In the data rows, the value 128 means zero.
A hidden rule labels the rows of this table. It goes by one to three of the table's principal directions, not those with the most spread.
[141 108 137 152 138 165 123 136 123 124 156 127  85 130 108 129 106  73  98 180 176 124 176  95  78 132 122  60 111 141 138 123 110  93 191 127 129 150 128 179 110 139 148 128 224  80 105  61] f
[137 150 151 170 109 165 118 140 136 178 144  65 135 144 168 119  90  76  68 141 228 161 169 111  26  84 171 119 158  95  90  73  99  45 227 169 198 183 136 204 112 155 121  92 173  84 124  76] e
[121 131 134 146 102  99  92 100 143 124 108 116 131  68 112 100  64  95  99 186 131 122 171 159  90 108  95 126  87 167 143 155 101  62 152 131 208 161  97 136 124 148 146  91 154 134 117 115] f
[172 193 135  59  92 156  97 156 117 106 171 151 102  95  65 148  49 102  78 255  97 125 196 112 170 125  85 104  97 101 144 160  83  52  89 167 171 188  64 144  42 114 182 135 197 182 113  86] f
[130 169 134  90 114 184 141 142 151 172 144 141 148 172 184 163 173 168 135  85 126 143 104  77 123  80 160 157 182  64 106  90 126 123 150 173 108 137 117 167 138 119  72 133 124 175 161 148] f
[107 122 117 149 125 125 174 101 160 142  69 118 170 156 162  87 175 189 186   9 145 143  77 166 144 144 153 204 185  87  92 126 173 179  92 131  96  91 168  61 194 130  88 125  25 172 180 197] g
[105  95 125 182 166 111 134  86 155 114 181  91 131 109 108  96 130 136 144 127 192 125 108 222 106 185 214 122  44 153 139  42 142  79 105 143  98  63 140 115 161 133 183 104  98  71 138 140] f
[125 153 114  80 168 134 176 157 118  87 154 186  80 115 141 159 177 157 153  92  46 136  71  77 184 117  78  84 151 140 163 160 123 201  87 106  49 101 129 146 115 108 107 159 164 164 108 145] f
[123 107 148 176 137 106 130 117  97 153  67 100 157 149 151 126 145 124 126  91 174 148  97 134 104 128 156 148 154 135  89 122 147 133 153 103 152 120 153 112 142 142 134 115  84 100 107 129] e
[119 127 120 116 120 128 143 161 128 132 157 112 159 166 130  99 139 165 158  92 156 132 115 161 133 153 189 178 153  71 109  88 154 120 100 136 103 117 148  97 138 112 124 122  71 139 174 153] f
[133 114 124 156 107 136  66 147 126 127 139 153 105 119  84 112  81  94 156 165 164 120 168 125 109 158 107  99  98 144 133 137 127  64 186 102 165 143 119 137  97 117 137 108 193  80 140  75] d
[114 114 113 106 120 133 125 159  71 118 106 168 128 126 142 137 118 125 105 151 120 115 167  93  71 116  85 112 160 117 124 185 140 123 161  96 145 183 114 156  99 118 120 102 180 139 110 101] e
[127 190 125  79 106 131 164 137 125 145  97 119 169 131 184 125 130 174  89  98 107 158 128 123 127  80 116 190 200  60 109 146 130 141  97 165 154 169 116 133 125 130 101 117  81 225 142 166] e
[105  91 134 153 121  86 126 101  86 104  48 159 123  84 118 123 145 108 143 122 115 137 108 134 120 136  67 117 113 207 139 214 140 148 104  84 133 131 116 101 141 148 137 121 135 119  86 139] g
[120 110 106 132 177  84 120 110 114  75 176 167  92  76  76 122 136 143 176 164 100 116  91 156 167 183 104  76  58 179 169 134 129 129  57 106  68  61 116 105 139 117 172 141 161 129 108 159] e
[131 167 119 116  81 139  89 137 139 135 114 146 152 115 113 126  89 143 157 110 127 129 133 169 154 147 136 172 120 105  93 137 135  74 108 143 174 154 105  94  89 106 127  93  88 133 158 132] g
[136 134 117 124 121 102  88 133 185  77 177 116 104  67  68 102  45  80 135 121 146 109 131 160 139 132 127 103  64 165 145 105  81  63 151 149 172 119 135 141  97 132 137 118 147  84 158 115] g
[ 93  73 106 134 195 106 208 100  70  64 106 170  99 122  97 118 196 178 178 114  94 122  84 148 150 197  92 114 120 156 160 180 170 209  31  64  15  53 151  70 150 117 179 148 124 160 108 165] e
[145 126 144 171 116  98 104  82 148 137  78  94 143 120  98 101 112 114 136 171 144 138 119 180 169 149 139 146  89 173 120 146 129 108  86 136 163 118 110  65 180 149 160 120  82 123 110 159] f
[112 112 128 163 144 161 149 114 163 160 124  81 138 172 170 128 150 130 144  38 185 129  93 128  85 120 192 159 160 106  86  54 139 121 181 140 120 114 173 147 164 134 105 110  88  85 157 136] f
[140  75 114 125 180  90 115 122 107  69 162 130  92 103  49 133 103  94 126 198 105  77 126 135 155 173 124  62  65 180 150 132 114 128  96  94  97  92 132 101 132 128 195 142 156  94  93 124] h
[169 162 133  91 116 139 108 152 164 160 152  71 137 162 147 146 103  89  49 152 123 128 164  62 131  55 130 126 181  86 127  93  84 139 183 179 171 167 138 174 136 153  89 156 136 146 138 119] f
[145 146 108 113 145 154 131 119 128 103 173 135 108 112 116 148 106 117  85 161 147 124 167 129 112 137 122  83  97 120 138 118 109 119 128 170 120 134 118 168  94 124 143 131 176 110 121 106] f
[123 135 127 119 126 135 143 135 142 125 106 114 124 136 117 124 120 130 156  89 102 119  97 123 149 124 127 158 164 115 102 131 122 123 117 108 133 127 147  94 129 126 130 114  93 148 146 144] g
[112 106 144 125 123 109 164 109  88 130  45 108 172 138 142 121 155 140 109  90 156 143 101 141 113 128 145 181 169 115  92 151 157 135  87 122 127 141 136  89 153 150 152 121  59 168 115 161] g
[133 154 146 126  99 135 128 136 111 155 128 112 145 109 138 111 100 116  87 185 141 140 168 136  91 111 133 131 150  89 107 134 120  75 118 147 164 176 101 132 115 143 150 105 144 171 109 113] h
[146 141 133 110  98 161  90 151 147 162 111 116 134 179 116 147 125 113 135 143 107 118 135  95 161 111 142 152 162 109 107 122 124 103 155 125 155 157 117 108 137 124 113 117 113 128 150 121] e
[157 169 121  98 132 158 130 124 168 115 234  97 102 110  92 121  61 113  54 255 117 113 229 130 106 102 122  93  82  91 182  93  63  83 144 188 158 136 102 181  82 130 155 137 208 160 149  88] e
[120 112 139 163 136  97 158  85 101 149  98 119 172 125 171 111 172 164 125 144 152 145 116 163  95 126 151 144 123 130 116 144 149 159  82 146 113 109 117 107 183 145 124 132  93 157 101 180] f
[120 110 116 119 128 147 136 136 124 129 141 151 123 155 113 118 143 158 156 148 107 110 155 130 139 158 121 140 130 103 147 134 152 147 118 105  94 115 129 106 129 106 132 136 136 149 154 120] e
[107 138 109  95 156  62 165 131 141  71 127 150 135  76 151 116 142 168 151  23  84 136  54 148 167 114 102 144 127 154 154 143 129 197  82 123 100  87 154 126 134 121  93 148  75 156 137 188] f
[136 143 117 129 111 115  98 148 148 111 162 148 137  97 140 115  73 130 129 114 145 113 151 174 124 140 144 119  72 138 128 121 130 111 156 143 169 154 120 156  91  99 109 115 125  76 132 105] g
[131 102 113 160  98 130  30 143 148 141 121 135 106 116  95 131  59  56 155 140 144  91 161  95  87 121  93  98 113 172 109 137 103  59 239  96 209 167 129 152 112 128 101  90 189  45 142  83] f
[144 135 118 105 112 113 117 129 120  95 140 113 134 105  70 107  84 104  83 202 138 128 183 149 129 135 113 121 111 118 145 154 104  94  93 155 153 142 110 106 107 145 163 125 143 153 138 124] e
[ 96 146 125 148 144 132 156 116 163 145 147 124 130 120 183 130 154 169 174  33 113 136  71 150 117 114 153 158 135 124 119  78 132 144 142 123 114  90 154 145 130 112  92 112  88 119 153 151] h
[153 120 140 127 117 121 108 124 150 154 100  64 143 155 125 130 105  78  75 156 129 113 148  92 121  80 136 136 166 126 109 120  99 125 166 142 177 159 139 124 167 164 118 132 110 130 123 133] h
[149 131 112  94 128 154 119 150 151 114 192 153 121 134 115 138 118 132 117 127 129 104 164 121 148 146 142  97 108  92 142 100 130 149 135 160  95 125 132 151 102 108 113 161 149 115 151 103] h
[121 146 113  98 128 103 152 137 146 116 101  93 163 128 161 112 115 140 104  50 135 136 101 123 112  83 133 178 189  95 103 123 119 141 133 153 156 145 156 132 150 142  91 115  69 166 158 176] d
[138 157 139  47 113 125 159 142 112 105 110 129 137 125 115 143 118 139  79 168  74 130 140  98 163  88  95 163 154 103 149 169 107 134  78 145 136 164 101 125 105 132 147 149 118 222 125 144] d
[115 110 124 127 178  96 164 123  75  88 116 166 117 116 134 140 188 160 143 118 118 146  67 142 157 163 128  95 105 170 147 154 161 172  58 102  55  89 120 114 151 121 159 138 123 128  77 160] d
[145 119 114  99 147 130 156 148 164  81 217 136 106 124 107 108 143 130 113 120 138 124 146 151 173 162 153  82  84 123 185  95 133 187  89 170  46  93 144 142 136 122 123 188 140 105 145 122] h
[125 171 142 114 123 127 135 144 120 161 129 149 129 124 170 138 168 155 135 127  89 164  99  87 140  87 104 127 176 105 137 136 123 139 118 129 116 125 108 144 136 133  96 134 147 193 118 147] f
[160 190 131  63 118 110 143 151  85 119 128 151 119  95 164 171 129 116  32 193  53 159 168  54 141  49  30  85 166 127 168 207  84 199 108 159 150 178  92 187  79 144  95 172 189 194  72 120] g
[111 108 123  97 143 125 181 145 115 102 122 119 119 134  98 114 148 136 144  91  92 115 102 111 143 137 117 148 189  91 121 136 131 157  80  96  77 106 164  81 128 136 148 140 101 184 149 148] h
[145 165 136  76 143 153 139 154  93 114 172 178 108 124 117 176 156 149 127 143 113 148 104  86 169 135 123  94 125  98 137 120 122 127  84 149  72 112 103 155  71 110 147 164 170 163 111 116] g
[136 104 149 156 130 130 112 137 102 129 133 160  86 121  91 122 139 100 149 199 121 134 145 104 142 155  93  69 103 167 161 162 131 126 132  86 103 119 111 122 123 131 155 149 204 112  91  85] h
[ 75  52 115 167 107 129  93 138  76 129  55 180 139 135  68  88 131 144 248  75 157  94 100 177 116 241 141 175 148 114  65 152 215  51 103  21 104 123 140  17 136 102 188  61  87 119 155 122] g
[ 96  40 132 198 158  75 129 102  33 120  28 168 122 124 122 121 199 117 165 128 143 141  95 118  98 174  78  89 137 209 131 214 182 182 115  32  86  98 138  80 177 150 150 124 147  94  61 135] e
[146 172 120  89  94 181  98 171 203 148 191 109  94 153 147 148  80  94 104 117  92 112 176  82 142  77 112 131 135 116 157  87  89 125 218 156 171 179 133 203  89 109  71 139 166  91 170  75] e
[157 184 132  81  97 108 101 128  72 139  67 162 174  87 165 164 104 129  50 182 114 146 152  84 102  61  77 117 168 103  91 208 106 104 117 171 201 206  66 155 102 145 109 112 149 209  76 148] h
[122 162 146 113 116 106 150 127 133 142 112 103 154 121 158 129 131 151 116 109  96 149 103 138 142  88 133 178 150 116 126 125 114 139 108 136 156 129 127 122 118 132 117 127  75 170 132 153] f
[135 118 138 139 124 124 108 130 179 135 156  78 120 126 116 116  95  80 117 109 157 117 125 112 110  99 152 124 126 136 125  75  92  97 184 148 157 126 155 154 140 150 114 135 132  95 151 118] h
[144 166 117  89 136 117 147 127 122  93 115 156 108 104 132 162 122 138 121 108  66 135 112  99 177 103  55 122 127 153 148 184 102 197 100 134 131 128 126 143  82 114 104 163 134 148 113 141] e
[123 106 125  97 128 149 132 144 130 122 149 133 119 153 111 141 140 126 135 113 122 107 129 110 143 143 142 138 132 112 135 104 140 133 123 124  90 128 137 130 123 118 137 147 125 126 146 117] g
[121 128 134 171 112 115 112  95 111 135 110 105 147  91 128 110  90 107  98 154 192 146 162 181  69 142 136 133  93 142 110 128 126  70 132 148 181 148 115 135 109 145 161  93 131 100 112 112] g
[115 155 125  99 121 143 136 136 123 106 162 186  99  89 130 154 129 150 160 119  82 128 116 126 144 131  91 117  91 145 153 147 118 127 105 126 107 124 103 157  67  98 123 136 166 135 126 116] g
[139 102 111 140 141  78  81 123 145  47 172 135  97  53  51 101  59  66 126 152 184 118 132 170 129 165 119  62  24 209 162 132  96  71 127 148 145 111 123 144 113 140 161 128 178  51 120 118] e
Which label does each new row get?
[113 141 133 137 143 105 175 116  87 115 106 169 128  76 175 124 151 156 117 115 109 151 116 135  98 116  85 101 136 138 133 183 137 172 100 116 113 130 118 146 114 129 120 127 150 163  81 136] ~ h
[157 184 144 121 121  99 116 127 115 116 128 133 132  84 142 138  87 123  79 190 120 158 142 135 137  89 100 104  91 155 143 166  90 114 124 160 193 156  88 164  87 129 128 128 155 139  84 122] ~ e
[154 155 123  96  99 131  83 126 129 128 118 117 125 102 108 147  65  80  57 199 114 117 191  95 114  88  77 113 129 129 130 160  87  88 156 157 201 189  96 158  97 146 134 119 172 146 115 103] ~ f
[148 163 131 121 114 116 133 125 120 141 104 117 156 123 165 133 116 136  71 138 121 146 159 135 130  99 113 136 143 112 123 153 124 166 127 155 168 159 120 139 113 133 107 135 105 143 108 126] ~ f
[154 151 131 136 113 221 133 165 157 208 132 126 136 240 195 167 188 151 165  27 154 138 110  66 149 124 183 149 217  46  66  69 163 188 188 146  88 138 169 144 138 101  51 156  97  91 163 108] ~ h
[156 189 126  71 141 179 141 142 131 136 190 160  89 140 160 196 142 143  92 165  77 140 150  47 147  80  80  92 130 107 167 123  89 168 147 169 107 139 103 219  71 106  97 176 209 157 116 102] ~ e
[154 148  96  70 156  92  88 168 179  44 209 142  48  58  62 143  35  62 108 155  38  81 138  77 179  91  40  43  81 194 195 145  45 137 173 115 161 128 139 183  69 119 114 152 214  96 128  97] ~ f
[ 97  72 129 178 175 152 137  99 154 140 155 130  73 157  98 136 192 132 221 113 102 105  70 121 152 176 147 107 101 175 151  77 145 138 127  68  40  41 153  98 182 122 153 135 144  88 138 133] ~ g
[121  66 125 138 139  78  86 129  80  91  78 157 124 106  38 113 119 104 173 166 116  96  99 143 164 191 116 108 109 170 114 173 152  88  80  55 115 106 120  36 148 135 197 110 117 128 105 140] ~ g
[139 135 137  94 104 134 101 149  74 108  77 225  95 108  77 158 130 132 189 177  50 117 114  81 199 154  37 105 125 159 130 239 136 129  78  69 115 149  79  84  84 100 148 142 180 174  91 117] ~ g
[143 129 129 115 120 133 109 130 134 124 116 123 145 149  97 127 102 136 134 165 125 106 136 146 156 140 156 151 112 117 110 130 129  94 118 128 154 138 112  92 130 115 150 113  99 136 140 135] ~ e
[118 124 148 161 114 118 128 109 123 144 111 139 141 114 160 127 160 131 129 121 150 157 120 146 110 118 136 121 102 164 141 139 136 138 133 138 129 121 113 142 140 140 107 130 130 104 109 128] ~ g
[137 141 119 113 139 158 148 118 155 139 156  81 135 158 152 155 125 123  84 102 140 121 143 111 106  97 155 145 145  98 118  75 105 147 159 172 134 128 154 168 116 133 110 140 110 112 152 125] ~ f
[112 107 107 117 158 132 151 148 149  69 204 131  89 113 109 114 108 119 137  93 155 115 127 150 112 156 144 101  76 150 168  88 122 125 143 132  89 107 155 175 101 110 139 135 161  69 150 105] ~ e
[138 107 141 124 136 126  78 150 105 124 123 170  91 117  87 168 120  90 158 173  78  93 103  79 161 134 106  71 104 179 124 150 116  99 153  70 130 132 105 123 109 117 150 125 178  97  86  96] ~ h
[111 144 117 121 140 133 158 121 134 102 173 135 125 122 137 129 145 166 142  88 146 151 113 182 144 162 152 150  79 132 158  94 143 143  86 155  88  94 133 144  98 104 138 139 105 105 150 135] ~ d
[123 140 107 124 174 102 162 122 109 100 131 124 144 123 162 135 157 159 112  65 164 158  82 129 109 118 141 122 147 119 121 113 130 161 116 153 104  94 152 154 136 133 111 130 109 131 126 169] ~ d
[ 85  73 118 186 117 115 131 122 135 141  60 106 182 168 153  86 156 157 192   0 199 127  78 219 117 194 214 210 142 125  70  91 212 134 134  90 120 110 181  57 175 116 121  82   0  53 169 150] ~ e
[117 122 113 111 144 129 168 138 132 117 153 138 126 133 159 131 165 150 119  85 100 125 127 119 125 117 122 118 149 114 150 126 136 203 123 130  81 109 152 144 132 124  92 152 122 133 138 135] ~ h
[166 190 129  62 110 195  97 186 147 113 207 182  67 124 101 183  79 104 115 174  81 116 167  63 175 111  91  73 101 113 156 125  85  97 172 146 139 169  95 202  20  86 121 151 228 113 130  48] ~ f
[155 158 157 122 122 164 118 136  94 177 141 131 127 146 146 174 148 118  93 186 130 144 141  83 128 112 141  99 147  94 104 110 120 111 128 148 124 148  99 153 100 132 147 144 163 144  85  97] ~ h
[ 76  49 160 253 145  74 126  84 106 173  59  85 150 124 145  60 158 119 168 148 179 138 102 182  42 145 167 140 124 184 115 123 163  84 167  45 153  95 143  78 224 166 158  65 108  98  99 138] ~ f
[141 138 144 134 130 133  96 151 126 120 150 145  92 120  79 129 105 106 160 170 128 132 111 120 168 154 127  97  98 149 135 122 117  71 127 103 130 121 110 120 104 116 168 124 169 113 114  99] ~ d
[121  92 131 156 108 198 107 133 132 158 101 163  93 194  86 149 166 128 225  98 112 107 119 115 183 202 130 143 133 134 109 129 175 139 132  67  76 109 142  67 120  95 141 135 122  76 154  88] ~ h
[133 136 138 140 111 133 160 113  93 146  70 139 154 147 142 100 163 162 137 138 157 164 132 145 137 155 118 157 167  93 107 178 169 149  59 138 103 140 113  79 164 136 141 136 105 192 113 158] ~ f
[111 113 128 149 118 129 160 100 136 131  98 124 164 154 145  98 153 183 166  84 156 134 118 202 143 173 169 196 106 118 120 125 178 156  80 134 106 109 136  81 158 109 132 128  46 129 154 161] ~ e
[114  99 132 167 136 122 106 110 164 141 142 116 112 122 131 130 136 104 149 107 124 114 118 127 112 118 136 110  98 175 146  97 115 133 184 110 133  97 146 145 146 136 104 128 138  69 138 114] ~ h
[165 181 126  92  39 117  29 164 164 144 114 108 165  98 115 120   0  72  69 180 127 104 220 120 104  60  95 160 127 109 101 160  72  37 219 167 255 243  93 160  62 127  86  88 137 124 157  89] ~ g
